In the data rows, the value 50 means zero.
Here are some points, one per row:
Array([41., 30., 32., 64., 38., 35., 45., 69., 53., 17., 39., 34., 40., 68., 40., 46., 47., 53., 13., 27., 33., 41., 31., 65., 41., 54., 24., 33., 73., 45., 83., 56., 55., 57., 50., 50., 42., 51.])
Array([66., 68., 20., 56., 38.,  0., 45., 39., 50., 60., 57., 50., 24., 43., 36., 54., 56., 35., 95., 68., 40., 39., 43., 49., 39., 26.,  6., 35., 44., 54., 32., 72., 25., 60., 48., 66., 77., 54.])
Array([54., 64., 64., 32., 49., 79., 79., 62., 53., 26., 14., 63., 66., 44., 77., 52., 49., 16., 51., 21., 63., 86., 49., 50., 83., 49., 80., 57., 77., 48., 45.,  9., 60., 35., 78., 59., 44., 51.])
Array([67., 28., 56., 31., 82., 33., 60., 62., 81., 64.,  0., 52., 72., 96., 62., 45., 32., 60., 43., 32., 61., 61., 27., 73., 73., 64., 57., 51., 29., 67., 70.,  9., 55., 43., 54., 92., 24., 53.])
Array([48., 69., 44.,  9., 63., 67.,  0., 44., 52., 50., 16., 66., 74., 29., 66., 52., 52., 10., 50., 74., 44., 21., 59., 40., 79., 25., 69., 16., 52., 75., 65., 26., 65., 81., 81., 49., 38., 72.])
Array([99., 47., 70., 99., 50., 35.,  8., 33., 99., 40., 70., 40., 47., 28., 36., 16., 46., 95., 60., 77., 43., 31., 56., 49., 18., 75., 68., 45., 55., 71., 32., 33., 20., 49., 29., 62., 41., 16.])
Array([35., 24., 23., 74., 42., 18., 50., 27., 22., 67., 50., 33., 38., 51., 37., 43., 76., 82., 56., 22., 44., 28., 51., 50., 30., 64., 66., 55., 79., 39., 42., 66., 58., 72., 58., 40., 45., 31.])
Array([36., 47., 64., 58., 19., 79., 62., 41., 54., 28., 36., 23., 61., 38., 46., 53., 79., 34., 50., 78., 71., 68., 46., 47., 75., 81., 55., 36., 66., 62.,  9., 40., 56., 49., 49., 12., 47., 55.])
Array([44., 65., 51., 53., 53., 41., 42., 46., 39., 52., 28., 46., 40., 38., 63., 52., 39., 22., 63., 47., 61., 39., 41., 68., 62., 26., 43., 29., 42., 25., 58., 70., 36., 66., 39., 39., 62., 64.])
Array([ 7., 51., 30., 79., 53., 48., 53., 66., 44., 68., 69., 76., 36., 61., 43., 27., 25., 85., 50., 47., 32., 74., 50., 46., 25., 75., 39., 78., 56., 53., 58., 50., 26., 37., 24., 66., 81., 25.])
Array([95., 70., 39., 32., 26., 26., 38., 43., 99., 12., 43., 86., 52., 55., 43., 46., 50., 57., 75., 20., 39., 26., 91., 40., 37., 53., 45., 71., 77., 83., 32., 36., 55., 11., 75., 65., 30., 85.])
Array([20., 37., 76., 62., 45., 60., 54., 54., 46., 56., 56., 34., 61., 64., 50., 51., 74., 66., 30., 15., 57., 69., 31., 64., 63., 67., 35., 39., 43., 53., 55., 84., 63., 40., 35., 26., 56., 43.])
Array([27., 69., 55., 18., 58., 73., 60., 45., 51., 66., 63., 74., 48., 30., 54., 65., 49., 32., 69., 33., 68., 93., 46., 34., 58., 76., 99., 56., 41., 37.,  0., 22., 55., 52., 70., 58., 51., 71.])
Array([16., 39., 57., 64., 56., 62., 38., 27., 56., 70., 42., 57., 55., 49., 41., 60., 40., 23., 48., 54., 51., 64., 12., 59., 39., 60., 68., 65., 54., 51., 65., 20., 54., 43., 70., 68., 41., 35.])
Array([60., 53., 82., 37., 50., 57., 27., 22., 56., 52., 13., 74., 58., 45., 55., 77., 32., 24., 28., 66., 45., 28., 55., 37., 46., 32., 85., 53., 66., 31., 44., 40., 37., 68., 65., 64., 63., 54.])
Array([39., 50., 31., 55., 56., 89., 50., 54., 11., 63., 53., 20., 57., 51., 40., 43., 41., 57., 66., 26., 40., 63., 16., 77., 51., 60., 13., 46., 44., 73., 92., 80., 75., 44., 25., 30., 26.,  1.])
Array([84., 56., 16., 85., 41., 87., 80., 42., 36., 14., 58., 33., 37., 34., 60., 38., 88., 63., 55., 29., 52., 50., 54., 59., 56., 68., 38., 25., 64., 72., 63., 75., 82., 42., 55., 33., 44.,  6.])
Array([55., 39., 41., 37., 52., 35., 53., 51., 53., 20., 10., 35., 50., 67., 77., 50., 82., 50., 38., 75., 59., 41., 62., 56., 68., 34., 88., 43., 57., 58., 29., 31., 69., 30., 53., 45., 36., 67.])
Array([ 0., 46., 97., 26., 73., 78., 46., 74., 13., 57., 34., 38., 49., 62., 57., 90., 38., 19., 27., 84., 72., 75., 40., 79., 72., 30., 35., 62., 40., 48., 98., 34., 40., 39., 34., 45., 42., 76.])
Array([88., 40., 34., 49., 56., 33., 49., 63., 72., 27., 48., 42., 41., 54., 47., 59., 60., 47., 75., 73., 45., 75., 51., 42., 38., 54., 65., 52., 67., 55., 61., 22., 47., 55., 12., 65., 50., 96.])
Array([63., 24., 76., 50., 69., 39., 65., 42., 30., 31., 33., 39., 77., 48., 63., 36., 58., 60., 36., 59., 44., 34., 34., 40., 78., 69., 36., 45., 57., 61., 34., 61., 62., 30., 47., 32., 15., 66.])
Array([42., 51., 36., 46., 56., 40., 57., 42., 51., 64., 52., 72., 35., 40., 47., 37., 27., 44., 65., 69., 48., 35., 79., 31., 56., 19., 44., 61., 29., 44., 33., 47., 42., 51., 39., 50., 45., 59.])
Array([84., 67., 47., 32., 63., 50., 73., 64., 73., 31., 34., 56., 45., 57., 66., 51., 67., 41., 56., 28., 57., 33., 88., 68., 55., 66., 64., 54., 71., 67., 38., 41., 52., 28., 65., 77., 52., 74.])
Array([ 0., 40., 46., 31., 75., 84., 68., 69., 24., 47., 20., 49., 47., 69., 50., 77., 48., 36., 43., 46., 53., 51., 45., 58., 83., 52., 55., 40., 51., 54., 64., 23., 56., 17., 39., 49., 57., 93.])
Array([53., 46., 59., 67., 42., 41., 28., 40., 28., 72., 56., 51., 51., 65., 38., 49., 35., 48., 24., 65., 59., 70., 83., 44., 30., 30., 76., 58., 14., 41., 52., 37., 40., 72., 67., 32., 61., 51.])
Array([49., 46., 47., 85., 47., 53., 38., 23., 59., 68., 74., 48., 65., 36., 44., 24., 36., 36., 44., 72., 44., 65., 42., 66., 29., 54., 44., 48., 49., 51., 56., 48., 41., 48., 35., 39., 42., 36.])
Array([65., 27., 53., 70., 58., 47., 38., 48., 31., 65., 76., 19., 49., 30., 50., 44., 39., 57., 79., 64., 26., 44.,  5., 32., 48., 48., 44., 57., 23., 51., 44., 90., 34., 49., 51., 50., 64., 41.])
Array([20., 72., 44., 51., 57., 73., 31., 34., 46., 99., 77., 38., 40., 43., 29., 48., 52., 25., 39., 77., 31., 57., 38., 53., 44., 18., 40., 30., 36., 19., 78., 48., 35., 71., 59., 41., 86., 20.])
Array([47., 61., 28., 54., 26., 34., 20., 46., 75., 54., 67., 66., 37., 38., 44., 44., 51., 63., 70., 54., 29., 36., 42., 48., 27., 56., 39., 58., 54., 48., 56., 55., 51., 66., 35., 61., 33., 59.])
Array([50., 28., 45., 49., 35., 53., 57., 61., 26., 52., 41., 67., 47., 40., 42., 40., 59., 81., 64., 43., 45., 53., 33., 24., 57., 51., 27., 36., 46., 67., 47., 71., 51., 36., 37., 26., 37., 33.])
Array([31., 33., 64., 34., 59., 81., 76., 58., 11., 61., 59., 32., 63., 52., 46., 55., 55., 63., 13., 63., 56., 38., 31., 39., 71., 25., 25., 36., 21., 49., 75., 78., 57., 46., 60.,  0., 71., 20.])
Array([40., 49., 75., 81., 58., 56., 17., 41., 59., 69., 76., 34., 38., 31., 37., 46., 17., 67., 40., 67., 46., 45., 50., 57., 16., 55., 91., 33., 26., 20., 39., 50., 28., 84., 33., 78., 74., 45.])
Array([39., 40., 56., 44., 62., 86., 64., 55., 45., 67., 24., 68., 42., 52., 73., 55., 18., 41., 32., 61., 52., 52., 40., 57., 42., 32., 48., 60., 34., 49., 61., 20., 67., 51., 45., 41., 55., 39.])
Array([22., 70., 68., 37., 69., 47., 54., 41., 64., 41., 34., 66., 50., 58., 66., 67., 41., 21., 61., 49., 55., 54., 46., 40., 65., 39., 68., 38., 52., 51., 38., 35., 55., 62., 68., 56., 33., 81.])
Array([34., 55., 47., 32., 41., 23., 37., 70., 73., 39., 56., 54., 59., 66., 47., 49., 56., 74., 65.,  0., 73., 41., 70., 41., 54., 38., 37., 58., 67., 41., 71., 52., 70., 22., 38., 58., 33., 77.])
Array([99., 48., 59., 60., 28., 42., 88., 79., 81.,  5., 53., 57., 73., 41., 41.,  8., 92., 81., 61., 15., 50., 37., 82., 42., 57., 86., 20., 36., 59., 64., 16., 98., 74., 28., 16.,  7., 46., 11.])
Array([ 3., 42., 56., 65., 57., 74., 38., 51., 16., 66., 60., 15., 42., 52., 41., 81., 52., 35., 38., 24., 66., 68., 48., 73., 65., 40., 46., 64., 35., 36., 57., 48., 33., 54., 64., 54., 62., 42.])
Array([73., 43., 84., 43., 46.,  4., 75., 53., 69., 39., 47., 68., 54., 59., 67., 53., 59., 70., 17., 42., 52., 30., 95., 46., 78., 60., 86., 73., 56., 60., 23., 52., 48., 33., 60., 52., 21., 90.])
Array([39., 83., 21., 37., 66., 31., 64., 67., 64., 33., 61., 41., 65., 66., 46., 71., 55., 32., 43., 74., 54., 49., 49., 51., 25., 65., 43., 58., 60., 53., 67., 38.,  8., 99., 92., 88., 80., 65.])
There is one direction along which these points spread out most. Take the direction at right angles to it along which they spread out most. Then take the direction at right angles to both along which they spread out most. Go by this last direction. Where along it does each point below lie, from 0 to 99? 50 is the average, and the first point above lies past it. One standard deviation of the points above along it is 16.
Array([27., 45., 54., 47., 40., 52., 63., 67., 18., 45., 25., 55., 54., 60., 40., 55., 63., 23., 64., 48., 58., 50., 55., 46., 57., 46., 42., 33., 41., 54., 52., 47., 28., 27., 55., 32., 49., 35.]) ~ 62
Array([72., 54., 55., 44., 31., 64., 60., 32., 40., 40., 45., 35., 53., 43., 63., 64., 60., 54., 58., 64., 61., 34., 61., 61., 58., 56., 45., 48., 68., 85., 52., 60., 59., 52., 34., 34., 45., 62.]) ~ 58
Array([82., 72., 41., 40., 51., 58., 64., 53., 88., 56., 68., 62., 43., 45., 41., 41., 32., 71., 61., 50., 36., 66., 68., 36., 50., 33., 47., 35., 52., 44., 25., 63., 59., 64., 58., 75., 52., 28.]) ~ 37
Array([85., 58., 36., 51., 47., 27., 45., 24., 32., 56., 79., 52., 34., 52., 59., 60., 57., 61., 44., 37., 32., 25., 35., 47., 40., 42., 38., 56., 66., 60., 80., 76., 72., 47., 32., 56., 57., 59.]) ~ 46
Array([73., 56., 30., 26., 35., 46., 64., 64., 19., 53., 71., 43., 52., 54., 60., 46., 59., 72., 67., 48., 56., 39., 49., 62., 51., 56., 35., 50., 73., 39., 45., 73., 43., 51., 36., 38., 49., 24.]) ~ 57
Array([52., 45., 53., 47., 66., 37., 62., 56., 63., 43., 51., 62., 45., 51., 56., 44., 21., 56., 68., 59., 40., 59., 65., 46., 30., 43., 47., 60., 19., 28., 28., 16., 39., 73., 57., 94., 62., 60.]) ~ 28
Array([81., 59., 48., 71., 48.,  4., 50., 35., 47., 53., 75., 70., 35., 32., 42., 35., 45., 57., 70., 38., 46., 35., 63., 30., 24., 51., 41., 38., 44., 39., 41., 61., 44., 47., 56., 36., 51., 34.]) ~ 33
Array([27., 57., 49., 83., 49., 65., 56., 84., 76., 49., 82., 36., 38., 50., 35., 44., 30., 49., 44., 82., 48., 82.,  2., 34., 45., 71., 41., 65., 36., 28., 54., 37., 57., 35., 40., 95., 56., 40.]) ~ 41
Array([43., 53., 40., 41., 56., 68., 64., 39., 59., 62., 37., 70., 62., 35., 47., 70., 60., 22., 43., 18., 45., 50., 94., 64., 49., 65., 85., 79., 55., 29., 30., 42., 65., 57., 83., 51., 47., 55.]) ~ 48
Array([23., 50., 66., 26., 55., 63., 46., 49., 47., 53., 67., 54., 56., 69., 61., 39., 55., 39.,  6., 68., 71., 38., 47., 50., 45., 13., 50., 59., 31., 25., 52., 71., 66., 44., 41., 25., 64., 52.]) ~ 56
Array([22., 35., 47., 54., 43., 41., 34., 65., 33., 74., 64., 41., 48., 66., 37., 59., 66., 88., 36., 35., 60., 72., 47., 38., 59., 56., 46., 67., 56., 55., 35., 66., 39., 34., 40., 58., 40., 63.]) ~ 54
Array([99., 49., 39., 32., 16., 34., 23., 36., 41., 49., 83., 55., 43., 43., 39., 40., 32., 55., 59., 64., 37., 38., 54., 42.,  9., 38., 16., 70., 42., 38., 81., 69., 43., 89., 62., 40., 71., 24.]) ~ 28
